One turn moves every row onto another: examples first, then more rows asked:
k856: [ -5   5  -5   4  13   5   0  11  -7  -8  -5  -2   9  16  19  13  -2   5
 -13  12  -9  15  -1  -6   1   5  -2  -2   9  -3 -16 -13   2   3  -2   4
  26  21  12  -8  -2  11 -15   1  -4  -4   8 -18  11   8  11  -3  21   6
  -6   0  -9   5   0 -16  -4]
k253: [ -6 -10  -7 -19  -7   6  -4  -3   3 -15 -10 -18   1  -7   6  18 -16 -10
   2  -8   7  16   2 -18 -13  -6  -5  -9  21  -1  -9  -3 -10 -23 -16  14
  19  -1   7  -4   2   8 -10  11   1  -2   7  -1   0  -7  -3  22  11  -3
 -14  -9 -10  19 -11  -1  10]
k200: [-16  -4  -2   9  10  17   0   9   4 -16   1  -5  -2  -4  11  10 -12 -10
  -8  -3   3  12  -9  -4 -32  -4  13  -9  11  -6 -15   7   3  -4 -21   9
  -1  16   4  -2 -10  16 -15  11  -9 -13 -11   1   6   3   1  -2  22   6
 -15 -13 -31 -10  14  19  -4]
k675: [ -1  -1  11   5 -11  19   1   6  -5   0  -6  -8  -1  13  -8  22   8 -24
  13  -3  -4  -8  13  -8 -10 -12  -3 -23  17  -8   0  -7   4  -4  -2  -4
   0  20  31  -7   2   3  -8   4   6 -13   0  14  12 -19  -1   3   5 -15
  -1   0 -16  21   6  -3   3]
k84: [ -9   2   0   2  12   2  -2   1  12  -9  -4  -7   4   3  25   9  -6  -5
   0   9  -7   3   1   9 -24  -3  -6  -5  12 -11 -14 -13   1  -8 -37  -7
   2  14  14 -15  -7  -1  -9  26  -5  -8  -3  -7   8  -1   3   4  23  10
  -3  -8 -30   1  10  10  -5]
k642: [ -4  -5  -6  12  -6 -11   1   9 -12  -4  -6  -2 -11   6  -3  15  -2 -23
  11  10  22  10   8   0   9  -5  -3  20  21   0 -11  -4  -1   0 -15   3
 -11  13   5  -5   0  13   0  -9  -3 -15  -9 -14   1  -9   7   8  15  17
   8 -11 -10   3   6   6  -3]
k435: [-12   2   0  12 -13   5  -2   7  -8  -8   1 -12 -22  20   3  11   1 -12
   2   9   7   0   6   2  17  -4   5   9   2   7  -8  -2   2  -3 -25  -2
 -14   9   4   3   3   6   2  -2   8  -9  -5  -2   4 -33   8   2  16  10
   9 -18 -12   1   5   6  11]
k927: [  0 -18 -12  16  -2   9   5   7 -12   2  -4  -5   8   1   3   2   1   6
  -3   0  -7  13   8  -7  -4  -8  -4 -11   3   7   0   8   3 -30 -17  -1
  15   4  15   0  -5  11  -6   2   4   5  15  -6  -8  -3  -2  12   6 -17
  -4  -1 -16  12  -5  11  23]
k438: [-17  -2  29  10  14  -3  -1  -6  -8  -5   7  -7 -21   6   2   8   0 -10
  -2  -2  -8   6   7 -11 -13  -6  -3   6  11 -14  28  -9   3 -14  -1   4
   1   2  11 -12  -9  11  -6   6  -5   2 -18   1  11  -2  25   4  -5  -7
  -1  -2 -13  -1   5   9  -3]
k369: [  9 -14   5   2  -3   3   0   6   1  -4 -19  -8  -5   9  -4  14   0 -22
   6   1 -11  -8  13 -12   4   4 -15 -18  25 -11   0  -8   4   1   8  -4
  10  10  30  -4 -14   6  -2   0  -8  -2  -6 -17  12  -5 -10  -5   5  -5
   1   2 -14  16   1   2  21]
k236: [-20  -1  31   1   5   3  -8  -6   6   2   7 -11 -22   2   1  12  -3 -14
  -1  -3  -9   7  11 -21 -10 -12 -15   5  16 -13  24  -9   3  -2 -12   7
   2  -2   4 -14  -9   6   2  12  -4   7 -11  -5  12  -1  24   7   5 -11
  -1  -5 -14  10   1   3   7]
k467: [-10  -4   2   1 -15   2  -6  13  -2 -11  -6 -11 -19   8  -2  19   5 -19
   8  13  22   0   8  -1  -2  -7   2  15   8   0 -16 -10   6  -2 -21   1
  -8  13  -1   1   7  12  -4  -2   1  -5  -1  -4   7 -30   4  13  12   9
  12 -16  -4   7  13   9  -1]
k386: [ -7  -5  -6  10  13   5  -1   6  11 -10   4  -8  -8   4  23   6  -5   0
  -9  -2  -5   3 -11  -5 -17   2 -10  -9  14   4  -8  -2   2   1 -36  -1
   1  23   7   0 -11  11  -2  15 -13  -5  -8 -19   8   8  -5   1  23  -1
  -3 -21 -21  -7  20  18  12]
k797: [-15   0  33   1  10   4   0  -2  -1  -2   2 -11 -28  13   3   9   6  -9
  -2  -2  -3   3  -2 -19  -4  -4  -6   3  15  -9  30  -8   4  -5 -15  16
   4  10   6  -9 -12   6  -7   4 -12   5 -13  -5   9  -4  20   0  -4  -9
  -6 -15  -5   8   2   7   8]
k695: [-19  -2  -2  12  13   8  -3  22  10  -2  -3  -7  -4  -2  10   9  -3  -2
  -7   9  -5  14   3   3 -20  -7   2 -12   7  -9 -12   0  19   6 -35   4
   4  -2   7  -4  -3   0   0  24  -6  -7   0  -2  11  -1  -3 -11  27   4
 -10  -7 -31   3   9  12   0]
k349: [-16  -4   2  11  12  12   2   6  -4  -9   1   6   6  -2   6  19  -6 -14
 -15  16  10  17  -1 -15  -4 -11   0 -22  10  18  -6  -1   7   1 -16  15
   5  18  -2  12  -7  13  -8   3  11 -20   4  -1   2   0  -1  17  -2   1
  -8 -12 -21  18  14 -12  -6]
k108: [ -9   2  -1   2 -11  15   0  -4   3 -11  -7 -13 -19  -1   2   9  -2 -15
  -4  -6   1 -15  -6 -28  -2   2  -2 -24  16  -9   5  -6  -3  -5  16  -1
   0  10  27   4   0  17 -13  -3  -2  -9 -12   4  13 -15  -8   5  15  -2
  -7  -2 -11   5   0   2  22]
k504: [ -9   6 -17 -16  11   8  -1   2   6 -15  -4 -13 -14  -1  13  10  15   2
 -10  13  -9   8  -6 -22 -12 -11 -21  -3   3  10 -10 -11   8  -3 -10   0
  15  11   9  18   3  13 -10  11  -1   0  12 -11  13 -16   1  12  -2   5
   0  -2 -18   9  20   1   3]
k491: [-18  -2 -13   8 -15   4  -5   6  -8   4   1  -8 -16   0   6   7  -3 -14
   1  13   4   0   4 -13  10  -8  -3  15   4  -3 -16  -2   2  -2 -14  -5
  -6  10  -1  -4  -2   6   4 -17   3   1  -5  -9  -8 -28  12  -4  23   8
   9 -11 -12  -3   2  18   9]
k635: [ -4   2  10  10  -6  12   3   5 -11   3  -8 -10  -6  10  -5  22  11 -22
   0  -6   1  -9   9  -5  -4  -6  -2 -27  18  -6   1  -2   7   0   2  -3
  -2  20  30  -1   6   3  -3   4   0 -15 -10  20  11 -14  -4   2   3  -7
 -11  -2 -13  12   3 -10   1]
k641: [-15   7   3   4  11  20  -3   0  -2 -17   7   9  17  18   8  19  -2  -2
 -12  12  -5   6   0 -10  -9  -8  -6 -18   9  13  -3  -9  -1  -7 -18  11
   0  22   0  12 -15  12  -8   4  13 -14  -3  -9   7 -12   1  16  -2   7
  -2   0 -20  13  14 -15   4]
k733: [ -9   1  -7   0 -21   3  -2   4   1  -4 -10 -12 -18   3   2  11   0 -18
   0  11  14   2   4  -8   4  -1   0  30  13  -6 -17  -7   1  -5  -8   3
  -8   7  -2  -4  -1  17  -8  -2  -5  -4  -4 -16   1 -21  11   2  25  17
   1  -2 -11   2   4   2   6]
k294: [ -9  -3  -8  14  -5   5  -1  14 -12  -7   5   0  -7  19  -6  10  -2 -11
  16   7   4   6  13  -3  13  -8  -3  16  14   0  -7  -3   4  -1 -21   3
 -14   9   3  -2  -8  12   5 -16   5  -8  -6 -18   2 -20   6  -2  19   9
  17  -5 -12   4   7  11  14]
k887: [ -9  -2  -4   1  11   5   1  14  15  -8  -5  -1 -11   3   1   8   6   1
  -2  12   6  16 -12 -17 -21  -8  -6 -10  18  -2  -4  -3  -1   3 -34   2
   2   5   7   2  -3  11   1  24 -13  -9  -4 -20  11   2   1   6  20  11
  -9 -14 -38   2  11  24  14]
k44: [-16  -3  -7  -6   1   9  -1   0  -7   1   5 -14   7   4  10   8   3   4
 -15 -11  -4  13  -3  -8  -3  -3  -1 -18   2  -4  -6   7  -4 -15 -18  16
  16   4   9   6   3  -4  11   2   1   5  -6  -2  -7 -15 -11  12  17  -5
 -11   1   1  10 -11   2  21]
k558: [  0   2  -9  -4  -3   1   3  10 -10  -2  -9   1  12   3  -1  19   1  -8
  -1  -7  18  17  -5 -13 -10   9  11 -12   2  -3  -3  -8  -5 -26 -22  10
  20  12  17  -5  17   6 -12  13  -9  -1  -1  -4   6  -6   4  15  -4  -6
 -11  -6 -12  23   9   5   6]
k321: [-14  -2  35   1   8   3  -4  -1  -2  -1   6  -9 -26   9   1  11  -1 -16
  -1  -1  -1  10  -1 -23  -9  -2   2  -2   8 -10  27  -6   1  -1 -13  13
   8  11   4 -12  -6   8  -7   4  -9   8 -14  -3   7  -2  24   3  -5 -12
  -1 -16 -10  10   8  14   5]
k500: [-13  -6   2   2 -13  14   3  -1   5  -2  -8 -10 -17  -5  -1   7   8 -18
  -2   1   7 -10  -9 -30  -8  -5  -3 -26   8 -13   5 -10  -2  -3  14  -2
   5  13  29   4   5  13 -11  -8  -3  -5  -5   0   7 -16  -9   8  14  -6
   0   1  -7  14   5  13  18]
k470: [-15   2   1   9  13  18   9   0   8 -10   1  -3  -2   4  13   0  11   2
   1  11  -1   8 -18  -4 -26 -18  -1  -5  12  -7  -3  -1  -3 -13 -29   8
  -5  16  11   0 -18   3 -14   8  -4 -14  -1  -5  -1  -7  -2  -2  24  12
 -13  -8 -36   2   7  17   3]
k777: [-12   1 -11   1  15   7  -3  19  -5  -6  -5   3   7   6   7  15  -4   8
  -2  23 -10  18   3 -20   0  -9  -9 -15  12  -4 -14 -11   3   7  -7   4
  28   8   7  -5  -2   6  -9  -6   3  -7  15 -10   8   3  15  -7  14   2
  -4  -6 -20   6  -6   1  -6]
k615: [-23  -2  32   6   5   0  -4  -6   3   8   8 -12 -21  -2   7   9   2 -16
 -10  -5  -6   6   7 -16 -10 -10 -12   4   9 -11  22  -6   5  -1  -9   8
   4   5   5 -14  -6   1   4   9  -6  10 -14  -5   6   2  20   8   8 -15
  -2  -5  -7   6   4   0   6]
k910: [-20  -9  29  13  12   0   0  -1  -3  -3   3 -10 -22   1  -1   5   2 -12
   2   2  -5   9   8 -15 -12 -12  -4   7  11 -13  28  -7  10 -12  -4   9
   3  -1  12  -9 -14   9  -9   1  -5   5  -5   1   9   0  20   0  -1 -14
   2  -2 -10   7   9  11  -1]
k879: [ -9   3 -21   1   4  10   2  16 -10  -8  -4  -6   3   8   6  14  -1  10
  -1 -10  -1   1   0 -15   6   1  -7 -18  10   3   4  -7   5 -32 -35  12
  12  10  12   3  -5  -2  -7   0  -3  -4  -2   7   7 -16  -2  -5  -4 -14
 -11 -15  -8  16  -4   2  17]
k109: [  6 -11   4   5   0  -3  -2   8  -6   5 -16  -2  -5   2  -7  15   6 -23
   0   6  -8  -1   9 -12   3   4 -10 -25  18 -12  -1  -3   2   8  11  -8
  12  10  30  -5  -4   2   9  -2  -9  -2 -12 -13   6  -5  -7  -1   2  -2
  -2  -1 -14  10  -1   9  16]
k993: [-10   4 -16  -5   8   6   1  -2  -3 -13   3 -14 -17  -3  18   9   0  -6
 -21   3 -16  15  -4 -20   0   1  -3  -8  -7  17 -12   1   6   2  -6  -4
  18  11  12  14  10  16  -7  12   4  -1   6  -7  12  -8   6  10   0   3
  -4  -7 -22   1  21   1   8]
k604: [  5  -5 -15  -1   2  -3  -5   6 -13  -9 -14  -6   8  -1  -5  16   1   6
 -10  -3   6   7   9  -4 -20   2  -9  -5  19  -1  -8  -2  -3 -33  -6   2
  11   3   7   0   0  21  -5  12  -8   2  -8  -4   4  -1   2  22  -3   0
 -16   3 -12  -3  -9   1  11]

k109 -> k500
k558 -> k927
Now find these:
k200 -> k695
k856 -> k993
k236 -> k797
k733 -> k435

